One turning vector, and how many ticks it has turned
The counts run from 0 to 239.
[-28  22  -7  11 -39  -4  12   3   7   5   9  24  12  -6 -44  12 -17  31
  15 -34  17 -45  -8 -19  -4 -31  13   9 -19  -9 -13  11   6  19 -23  52
  -8 -32   8  18  52   5 -43  18  -1 -23 -20 -26  13 -21   9  -6] | 82
[-28  51  -4   3 -37  -6 -45 -10 -13 -13   5  -3 -17  -5 -28  19  -7  -7
  -2 -12   0 -24  -3 -25  13 -56   4  32  10  -3 -24  -8   9  11 -16  54
  -9 -23   5  36  20  25   5  -6  11 -39  -4 -24  38 -28  17  -5] | 156
[-36  38  -9  25 -19 -14 -29   0 -14 -31  13  14   4  -3 -38  14 -11 -16
  23 -22   0 -35  13  -4   4 -50   2  22 -18 -10 -20   4  32  -1 -22  57
   8 -28  19   2  21   0 -21  24  23 -38  -4  -1  23 -37  25 -11] | 167
[-33  36 -10  28 -44   2 -32 -18  -2 -12   8  16  -7  -4 -28  18  -7 -20
  11 -24   1 -56  20  -2  -1 -61  -6  18   9  -3  -1   9  18  -9 -17  44
 -12 -21  13  24  15  -3 -11  42   9 -35  -1   1  22 -26  20  -1] | 120
[-30  15 -32   6 -32   5 -29  10  23 -24  15   8  15   5 -26  38 -15 -17
 -17  -9  32 -31   1 -40   5 -48 -25  16  20 -23 -13  -7  17  14 -24  48
   2 -45  26  26   0  20 -25  30  12 -25 -18 -13  22 -10   2  -9] | 11
[-41  11 -34  23 -30   8 -22  -6  11 -16   8  18   8  12 -25  39 -15 -11
  10  -7  26 -32  19 -18  -5 -44 -23   7  -8 -17 -16   4  40  19 -36  46
   0 -16  21   8   6  -4 -58  46  15 -19 -15   0  26 -16  13  -2] | 7
[-42  31 -12  30 -22  -8 -27  -5 -15 -25   9  18   5   2 -41  22 -16  -6
  26 -20  -2 -33  10  -7   2 -45   0  21 -25  -2 -22   8  34   5 -23  61
  -3 -13  14  10  27  -7 -42  30  18 -34  -7  -2  19 -27  20  -9] | 166
[-29  16  -8  -4 -21 -22  -7  17  15 -15   9   4  24 -11 -39  23  -6  18
  -2 -25  30 -26 -11 -40   2 -30   4  13  -7 -25 -24  -2  12  22 -28  61
   8 -44  13   9  45  33 -18  14   4 -33 -22 -37  26 -16  17 -20] | 175
[-33  33   3   3 -47  -7 -44 -12 -12   2 -25   2  -3  -2 -33  22  -1  16
 -12 -24   1 -35   6 -31   0 -52   0  14 -15   4 -22  -7   9  11 -21  56
 -20  -6 -17  28  39  13 -25  18  -7 -28  13 -33  30  -5  23   0] | 31
[-36  30 -14  22 -26  -9   1   0   9   0  11  20   2  -4 -40   3 -14   8
  30 -33  12 -51  22   7  -9 -46   0  12 -14 -17   2   3  22  13 -39  41
   8 -29  13  -2  41   4 -32  25  18 -22 -13  -5  28 -38  17  -1] | 85
[-36  41  -7  -4 -48   4 -41 -15  -1  11 -14  -7 -10  -3 -30  13 -16  13
  -6 -18   3 -49  19 -11   1 -66 -10  20  15   5  -3 -12   3  20 -27  35
 -23 -12 -10  33  44  23  -4  19   0 -24   3 -24  34  -5  17   5] | 237
[-27  48 -12  22 -42  16 -36   0  -4  -9  14   4 -26   1 -27  10 -24 -19
  16 -25   6 -34  13   7  -8 -65  -9  28  -4  -4  -8  -8   8   8 -23  53
  -5 -22   2  32  28  12  -8  18  15 -20   9 -31  17 -30   3  -1] | 202
[-28  39  -5  20 -34  -8 -16 -27 -13   6   5   9 -21   5 -47  -3 -31   2
  11 -32  14 -41  20  11   7 -47   5  40  -5 -14   2   1   5  14 -45  49
   1 -29  12  23  16  -2 -25  -1  19 -15 -14 -12  34 -42   7  10] | 197
[-29  22 -26   4 -38  16 -32  -9   6  -8   6  10   3   8 -32  24 -38 -12
  -7  -8  29 -39   3 -15  11 -47 -20  37  32 -11  -1  -1  -5  20 -29  45
 -10 -41  22  38   4  10 -28  16  15  -7 -27  -7  16 -11 -11   9] | 105
[-28  24 -24  23 -35   1 -14   7  30 -23  32  12  13  -1 -41  21 -27 -11
   0 -26  31 -46   4 -14   0 -44 -16  18  20 -14  -2  -1  18   7 -24  52
  12 -46  31  17  12  13 -23  29  20 -24 -23  -8   4 -13  -2 -13] | 216
[-28  21  -8  13 -42 -16 -12 -14   0   7  -3  23   6  -3 -55  11  -6  32
 -19 -30   9 -40 -15 -36   8 -32  10   4 -22   1 -21   4  14   6 -25  60
 -15 -20   8  26  24  -8 -50  -2  -1 -30 -11 -14  27 -22   8  -4] | 35
[-32  33 -10   8 -45   3 -34   3  11  -5   3  11   3  -4 -22  28   3   3
   2 -20   7 -41  10 -29 -14 -62 -13  -4  -2  -6 -19  -2  23   5 -13  45
 -12 -14  -2  25  44  20 -12  53  -4 -39   9 -26  20  -5  21  -8] | 125
[-29  22 -13  -2 -46 -13  -1  -4  29   4   9  16  13 -11 -39  21   5  27
 -13 -27  19 -44  -8 -50  -2 -41   5  -7   5 -16 -19   2  22   8 -22  42
 -10 -32  15  18  38  25 -19  27  -5 -39 -17 -19  29 -12  23 -15] | 128
[-35  34  -3  -3 -19 -14 -34  -2  -4 -20  -6 -27  -7  -8 -28  13 -30   5
  -3 -10  22 -20   9 -15  14 -42   0  42  14 -14 -17 -13   1  26 -39  56
  -2 -30   6  18  35  39   6   5  16 -21 -22 -36  31  -5  21  -9] | 62
[-29  26 -15   9 -49  11 -33   4  11 -12   8  18  10  -4 -22  34  -4  -2
   0 -19   8 -44  -1 -35  -9 -56 -13  -2   1   3 -21   5  14   6  -3  50
 -20 -25   3  33  41  14 -25  46  -3 -34   5 -17  10   0  11  -9] | 124
[-35  35 -15   7 -43   9 -43 -14  -1  -5  -5 -10 -22   6 -16  24 -28 -12
   6  -7  22 -34  23  -6   1 -62 -13  34  26 -11  -7  -7   4  23 -30  40
 -16 -16   2  33  20  25  -4  31   5 -16  -4 -29  29  -7  12   4] | 108
[-31  28 -12   5 -33  -4 -26  10  27 -19   8 -17   5  -8 -22  22 -17 -10
  -5 -20  31 -41  26 -10  -8 -57 -17  13  15 -20  -6 -11  16  13 -31  41
   3 -27  10   9  37  36   3  44  14 -21  -8 -28  21   1  18 -16] | 220
[-30  27 -23   9 -35   5 -28 -12   8  -8   6   5  -5   7 -34  16 -35 -14
  -3 -10  30 -43  17  -5  14 -52 -15  39  37 -18   9  -1   2  17 -39  35
  -3 -45  27  25  -6  13 -19  10  20  -8 -28  -4  30 -22   2   6] | 104
[-35  20  -8  22 -43 -13 -20 -13  -8   1  -6  25   5   3 -50  16  -8  24
  -3 -26   0 -41   0 -24   4 -39   2   4 -29   7 -21   2  23   5 -26  55
 -12  -7   2  22  28 -12 -56   9   6 -29  -3  -8  28 -17  15   0] | 36
[-36   8 -16  16 -34  -7 -22 -16   5  -2 -14  14  25   8 -48  16 -33  13
 -16 -17  26 -57  15 -13  12 -42 -16  23  17   4   5   1   7  20 -42  42
 -10 -29  11  23  15  -6 -50  22  10  -5 -27   4  21   6   3   2] | 229
[-33  24 -18   3 -17 -22  -4   0  21  -7  14  -7  -4  -4 -47  11 -18  23
  -3 -21  24 -25   6 -25  10 -30   6  19 -11 -24 -19 -11  35  19 -46  51
   8 -26  26  -1  24  23 -30  -6  21 -27 -35 -10  43 -27  20 -15] | 51
[-25  28  -5  -2 -47  -4 -44  -7  -2 -10  -9   8  12  -3 -39  19 -10   9
 -32 -21   7 -38 -14 -40  10 -48  -4  20   5   4 -19  -7  -6   9 -12  59
 -18 -34  -4  43  18  11 -15   5  -1 -32   2 -26  17  -6   1  -1] | 29
[-32  45 -10   1 -29   2 -57 -11 -22 -15  -5  -6 -18  -2 -22  21 -11 -14
   2  -7  -6 -23   7 -14  11 -58  -7  36   5   4 -24  -9  13  14 -20  52
 -15 -14   0  35  23  16  -7   8  13 -32   5 -19  34 -23  17   2] | 155
[-33  29 -20   9 -12  -9 -36   1   9 -31  13  -5   7   1 -42  15 -34 -10
  -4 -13  17 -28   7 -11  16 -41 -15  39  14 -12 -14  -9  16  18 -34  54
  13 -47  27  11   7  21 -14  -2  35 -21 -30  -4  28 -17   3  -7] | 57
[-36  24  -6  29 -29  -1 -27 -16 -24 -17  -7  17  14   5 -41  16 -35   2
  11 -19   7 -43   2   0  15 -39  -3  38  -6  12  -9   7  -3  16 -21  65
 -13 -30   4  32  28 -12 -46  20  13 -11 -19  -9   4  -7   1   4] | 71
[-35  15 -27  11 -16 -18  -5   0  15  -9  12   1  10   6 -49  16 -27  20
  -7 -13  27 -27  -3 -26  11 -21   2  17  -8 -19 -23  -9  31  23 -41  56
   9 -30  28   4  21  10 -47  -9  26 -21 -40  -7  35 -22  13 -11] | 52
[-39   4 -35   8 -28   0 -30   1  15 -12   3  25  32   4 -42  28  -9   2
 -11 -14  16 -46   3 -28   6 -43 -30   0   2  -5  -4  -5  29  14 -29  41
  -3 -38  19  10  13   2 -51  24  19 -26 -16  17  29 -10   2  -4] | 135
[-35  15  -1  17 -27 -27 -25 -31  -8  -4 -26 -10   2   6 -39  22 -19   4
 -16 -12  26 -37  31 -19  10 -42  -4  23   2 -19  -8   0  17  11 -48  46
  -8  -6   7   9   9   6 -31  29   5 -18 -13 -12  46  -5  36   4] | 20
